In the data rows, 128 means zero.
Some points:
[159 134  79 115 121 140  75  64 155  66 165  99 139 120 144 128 172 169
 109 114 169 136 206  89 105 122 109  76 167 117 149 107 150 168 144 149
  84 111 187 138 110  93 123 121 106 129 139 148]
[118 166 132 131 113 173 113 172 215  87 133 110 121 170  90  71 110  88
  99  74 179 105 128  98  98  83 140 126 155 167 159 105 140  62 117 152
 196 141 121 107 132 103 107 197 149 156 101 145]
[124  77 125 156  49 127 178 100 114 152 102 130 132 167 161  81 187 157
 111 133 105 102 136 160 146 169 155 116 109  64 120  92 129 112 153 154
 148 112 161 107 119 127  62 117 116 233  87 124]
[111 143 133 140 174 138  88  87 136  67 145 215  94 174 113 130 142 152
 123  64 150 112 156 217 123 158 141 100  70 124  70 158 124 108 129 176
 125 132  88 136  93 128 124 174 178 122 107 162]
[ 47 130 173 138 134 114  83 115  60 166 132  91  84 159 168 126 116 126
 110 162  50 118 130 169 174 114 140 183 182 144 118 152 140 127 111 147
  35 118  76 108 164 108 103 108  82 164 104 145]
[130 131 146  59  84 188 109 109 124 154  77 117 122 118  88 135 158 130
 134 153  69 118 143 171 117 139 126 149 176  99  92 178 135 154  94 111
 145 143  67 126 136  96 120 156 160 131 147  91]
[121 103  97 150  97 119 114 193  82 105 109 192 160 139 150  95  94 159
 124  76  88 174 163 113 156  95  84  64 150 108 176 163 125 138 107 166
  81 193 187 211 108 101  96 146 181  82  91  92]
[178 163 153 143  78 125 128 137 111 173 139 157 103 110 146 142 100 115
 177 103 154 109 119  97 207 128  86 141 192  98  63 107  72 184  81 120
 114 137 102 120 122  94 131 115 104 177 135 155]
[166  53 131 163 135 183  89  92 157  79 156 153 105 147 104 109 117 119
 139  95 105 105  68 128 111  45 167 158  85  88 135 169 191 169  93  98
 164  50 161 192 125 112 167 130 156 116 121 131]
[190 132 143 114 139 160  62  88 132 165 139 133 207 119 174 138 121 144
 153 153  91 144 169 165  62 149 128 131  98 118 159  68 143 133 160 158
  74 148 122 121 140  74 135 169 175 144 105 108]
[145 151 146 109 108 132 146  74  23  98  58  75 124 103 125 102 147 190
 160 120 100 116 155 170 114 193 153 122 164 107 160  93 112 118 110 145
 144 136 119 114 183 128 205 122 148 144  93 172]
[110 109 121 116 164 101 149  92 193 125 119  92 148 131 168 138 161 203
 166 115 117 103 146 166 144 100 178 101 140 112 144 111 110 140  92 126
  75 169 105 136  82  60 138 213 157  89  93 113]
[101 171 149 142 172 101 162  85 119 129 119 143 137 172 114 116 171 107
 100 181 101 107  46  72 133 113 108 200  99 115 105 138 120  95 147 125
  75 135 104 136 135  76  96  81 116  85  89 155]
[151 168 113  99 231 134 127 163  97  86  63 136 103 152  98 150 102 119
 106 146 118 119 145  80 134   6 122  95 115 109 173 116 112 127  78 177
 114 154 154 159 104 120 103 159 160 173 135  78]
[ 84 109  71 166 106  85 123 193 115 184 108 120 116 129 111  79 195 115
 147 154 128 151 134 180 122 163 108 203 139 114 142 102  65 191 114 111
 150  87  78 171 141 135 151  72  78 136 140 154]
[120 100 145 112 136 188 117 156 141 120  93 106 109 160 145 125 135 116
 127 143 161 168 126 137 171 137  89 147  96 161 137 121 112 135  91 122
 135 140 169  80 135 190 180 176 172 102  87 150]
[124 132  77 110 106 144 130  87 115 145 179 146 112 132 170 134  82 125
 147 180 109  99 125  93 123 173 143 138 173 139 133 165 123 106 121 169
 142 147 120 176  87 153 104 143  99 111 139 120]
[169 118 149  98 102 132 138  90 114 106 202  99 174 158  87 145  89 199
 163 136 168 163 209 173 149  62 162 116 101 153 145 123 130 122 148 151
 123 151 129 135 100 155 151 197 126 117 102 127]
[106 180  79 177 174 100 156  80 142 180 123 183 144  86 163 122 128  57
 170 153 105 164 161 102 143  58  55 141 172  62 107 177  99 103 123 140
 146 157 106 155 117 164  88  60 119 179 125 164]
[121  69 173 151  91  85 141 104 122  30 135 139 157  64  42  84 128 169
 141 171 134  80 200 181  84 119 141  98 189 153 153  64  81 134  83 173
 101 166 171  79 115 149 165 205 158  78 110 108]
[ 94 160 120 121 154 144 123 133 144 110 125 126 157 110 110 120  97 113
 138  54  59 134  93 108 164 150 143 169 115 109 138 123 123 128 136 192
 128 120 108  88 104 183 122 101  87 118 110  49]
[120 110  66 158 102  76  85 150 165 129 120 101 145 152 122 213 106 159
 138 136 155 149  91  93 135 128 133 106  86 156 105 102 215 106  64 141
 162 205 209 120 147 177  83 202 135 124 197 115]
[110 126 149 156  78 124  65 132 133  98 107 121 136 143 106 134 117 107
 146 173 133 155  91  72 164 147 133  75 115 112  91 100 104 119 172 110
 176 134 131 119 127 132 178 112  65  94 158 132]
[ 80 132 133 140 160 128 117 153 138 174 134 114  66  97 124 116 129  86
 139 124  98 163 127 145 122 127 176  80 153 118 110  72 156 111 149  82
  70 109 141 153 146 155  89  68 116 115 105 146]
[122  98 159 114 148 150 135 133  90 165 114 119  96 103 101 111  71 113
 115  85 171 151 162  96 148 148 132 122  82  88 148 151  84 140 172 125
 138 133 120  74 174  97 104 135  87 112 152 156]
[138 147 112 154  87 159 194 162 140 123 171 111 120 100 170 121  88 169
  84  97 163 155 145 144  81 116  63 102 140 136  57 117 184  91 105 107
 149 181 209 139  85 164 165 128  88 123 107  91]
[136  80 155  99  97  80 122 157 129 131 144 103 111 134 100 167 143 148
 146 108 155 118 131  89 129 173 142 134  85 150 150 179 131  46 128  75
 156 154 156 185 109 136 147 122 166 117 102 145]
[195 145 123  91 152 141 119 123 120 145 192 171 117 106 160 178 166  80
  18  91 136  97 103 121 174  84 196 117 132  72 138 185 150  92 148 141
 171  98 131 130 171 141 180 130 151 104 162 128]
[ 92 101 140 150 101 120 102 190 121 134 105 152 122 111  68 147 124  90
 141 134  91  94 106 181 139 166  94 154 118 131 189 121 169 175 170  96
 141 120 127 125 126  97 159 148  85 125 122 150]
[181 103 170 126 163 156 162 170 129 146 146 135 149 198 110 171 146  90
 181 132 187 151 108 131 109 165 138 106 177 112 124 127 174 140 120 125
 183 108 147 101 124 109 149  31 106  86 101 111]
[137  68 133 107 181 132 134 133 140 121  63 114 126 103 155 106 111  99
 128 138 125 128 140 121 177 120 105 196 146 133 129 147 152 110 195 174
 116 155  87 166 121 124 139  90 138 126 132 127]
[ 64 140 124 111 130 143 163 117  83 147 120 146 167 135 151 138 116 135
  95 129  96 118 182  90 182  56 150 129  83 170 110 101 157 158 105 131
 162 181  96  96 105  79 112 111 111 108 132 124]
[140  95 115 117 141 112 135 113 114 163 130 110 149 142 118 155 148  60
 113  44 156  97  76  94  86 129 119 121 100 184 113 120 124 138 162  84
 153 124 122  89  54 198 158 101 130 134 210 122]
[136 140 117  93 134 111 111 117 178 122 107 116  92 168  81 145  81 138
  91 149 102 160  90 160 106 104  98 164 115 128 164 140  68 136 152 134
 142 177 133 104 168 100  90  45 130 145 149 132]
[165 167 136 195  85 140 159 171 147 158 155  98 132  95  87 164 159  74
 117 156 106 130 134  87 128 213 115  96  98 145 126 141 151 122 131  89
 109  99 121 117  95 149  97  73 146  96 179 157]
[ 99 152 187 151 127 138 169 134 126 140 152 111 102 112 144 150 132  84
 170 152 153 140 112 167 105 134  87 159 130 141  99  58 109 128 153 183
 144  59 133 131 193 122 111 144 148 122 204 122]
[131 138 109 149 153 113 153  95 178 122 150 121  85 123 131 133 126 155
 126 131 110  56 152 106 188 108 138  92 106 151 153 117 151  55 159  69
 130  61  82 102 158 120 156 118 124  99  91  90]
[ 87 140 139 129 131 106 123 126 123 183 132  90 150 119 106 107 106 172
 133 141 159  53 132 152 138 174  97 154 118 128 117 144 146 159 112 136
 166  83 158 101 103 126 154  98 218 126 121 143]
[106  92  62  45 124 144 173 113 118 129 163 133 145 104  93 110 115 101
 137 152 141 164  87 145  81 136 105  43 122 161 118 170 160 124 148 141
 131  61 133 115 148 107 148 136 155 134 137 131]
[170  92 126 152 111 168 131 184 195 135 173 126 130 118 131 136 167 118
 160 109 155  58 114  71  76 119 192  98  86 158 113 196 148 140 117 126
 101 159 186 129 189 157 219 136 123 171 168 148]
[ 98 136 129  87 190 167 157 112 175 142 118 202 164 185 142 154 118 143
  65 160 132 151 136  84 147 134 114 141 180 131 114 125 126 132 153 121
  67 129 119 178 123 183 101 151 128 149 158 159]
[ 78 182 151 138  91 100  92  37  88 171  93 162  84 132 121 140 132 141
 108 179 186 138 106 118 119 115 135 136 113 149 160 143 116 136 122 163
 115 143  59 127 173 112 110 106 114 141  74  31]
[166 166 149 130 170  91 164  98 164 147 133 113 128 140 148 102 152 131
 116 136  75 163  96 166 168 182 128  88 151 155 187 114  56 166 140  84
 133  95 132 156 135  96  89 179  91 139 140 134]
[160 131 139 123 129  55 132 182  96 132 154  93  94 105 124 141 158 102
 114 126 118 184 119  85  69 186 108 171 143 153  91  96 136 167 172  96
 150 119 131 109 170 137 140 111 143 162 136  98]
[164 124 141 118 113 123 126 170 119 107 152  94 136 119 144 131 100 128
 100 128 114 100 114 151  61 130  94  93 120 117 113 108  84 145 115 109
 138 110  53 148 121 165 114 144 111 121  60 184]
[115 130 205  84 149 118 149 169 109  90 137 165 107  88 184  84 126 190
 161 164 128 159  71 111 125 114 106 160 108  84 178 125 142 116 113 146
 105 130  60  91  78 147  87 113 103 169 173 101]
[134 129 112  83  82 100 138 148 158  83 112 102 160 123 193  92 145  89
 127  96 148  85 135 168  87 132 155 141 106 105  78 160 131 137 132  72
 157 115 176 110 172 147 106 104 105  75 170 137]
[182 136 127 135 112 107  93 104  77 126 117 112 165  94 101  63 133 198
 154  95 170 134 105 130 152 160 115 142 125 179 134 128 131 125 115  85
  90 103 171 129 154 140 141 153 120 117 150 151]
[ 86 160  48 193 169 163 100 171  99  95 128 122 157 117 134 146 137 109
 133 152 156 167  93 121 136 101 159 135 164 124 112 140  84 130 152  80
 136 119 121 115  93 117  78 122 122 143 132 125]
[136 135  87 164 128 122 145 125 139 113  58 182 117 119 181 170  93 120
  98 105 120 158 185 129  91 120 193 170 113 168 101 140 125 101  90 114
 108  88 120 148  90 115 125 126 115 136 122 118]
These points spread out most along one direction. Take the direction at right angles to it along which they spread out most. Go by this last direction. For each point below, how far along it does it lie, from 0 to 99? 50 is the average, and the first point above lies past it. One standard deviation of the points above along it is 16.
[164 124 141 118 113 123 126 170 119 107 152  94 136 119 144 131 100 128
 100 128 114 100 114 151  61 130  94  93 120 117 113 108  84 145 115 109
 138 110  53 148 121 165 114 144 111 121  60 184] 49
[ 47 130 173 138 134 114  83 115  60 166 132  91  84 159 168 126 116 126
 110 162  50 118 130 169 174 114 140 183 182 144 118 152 140 127 111 147
  35 118  76 108 164 108 103 108  82 164 104 145] 75
[ 80 132 133 140 160 128 117 153 138 174 134 114  66  97 124 116 129  86
 139 124  98 163 127 145 122 127 176  80 153 118 110  72 156 111 149  82
  70 109 141 153 146 155  89  68 116 115 105 146] 44
[181 103 170 126 163 156 162 170 129 146 146 135 149 198 110 171 146  90
 181 132 187 151 108 131 109 165 138 106 177 112 124 127 174 140 120 125
 183 108 147 101 124 109 149  31 106  86 101 111] 26
[145 151 146 109 108 132 146  74  23  98  58  75 124 103 125 102 147 190
 160 120 100 116 155 170 114 193 153 122 164 107 160  93 112 118 110 145
 144 136 119 114 183 128 205 122 148 144  93 172] 67
[182 136 127 135 112 107  93 104  77 126 117 112 165  94 101  63 133 198
 154  95 170 134 105 130 152 160 115 142 125 179 134 128 131 125 115  85
  90 103 171 129 154 140 141 153 120 117 150 151] 47
[136 135  87 164 128 122 145 125 139 113  58 182 117 119 181 170  93 120
  98 105 120 158 185 129  91 120 193 170 113 168 101 140 125 101  90 114
 108  88 120 148  90 115 125 126 115 136 122 118] 55
[ 92 101 140 150 101 120 102 190 121 134 105 152 122 111  68 147 124  90
 141 134  91  94 106 181 139 166  94 154 118 131 189 121 169 175 170  96
 141 120 127 125 126  97 159 148  85 125 122 150] 42
[120 100 145 112 136 188 117 156 141 120  93 106 109 160 145 125 135 116
 127 143 161 168 126 137 171 137  89 147  96 161 137 121 112 135  91 122
 135 140 169  80 135 190 180 176 172 102  87 150] 47
[ 86 160  48 193 169 163 100 171  99  95 128 122 157 117 134 146 137 109
 133 152 156 167  93 121 136 101 159 135 164 124 112 140  84 130 152  80
 136 119 121 115  93 117  78 122 122 143 132 125] 47
[118 166 132 131 113 173 113 172 215  87 133 110 121 170  90  71 110  88
  99  74 179 105 128  98  98  83 140 126 155 167 159 105 140  62 117 152
 196 141 121 107 132 103 107 197 149 156 101 145] 46
[ 84 109  71 166 106  85 123 193 115 184 108 120 116 129 111  79 195 115
 147 154 128 151 134 180 122 163 108 203 139 114 142 102  65 191 114 111
 150  87  78 171 141 135 151  72  78 136 140 154] 42
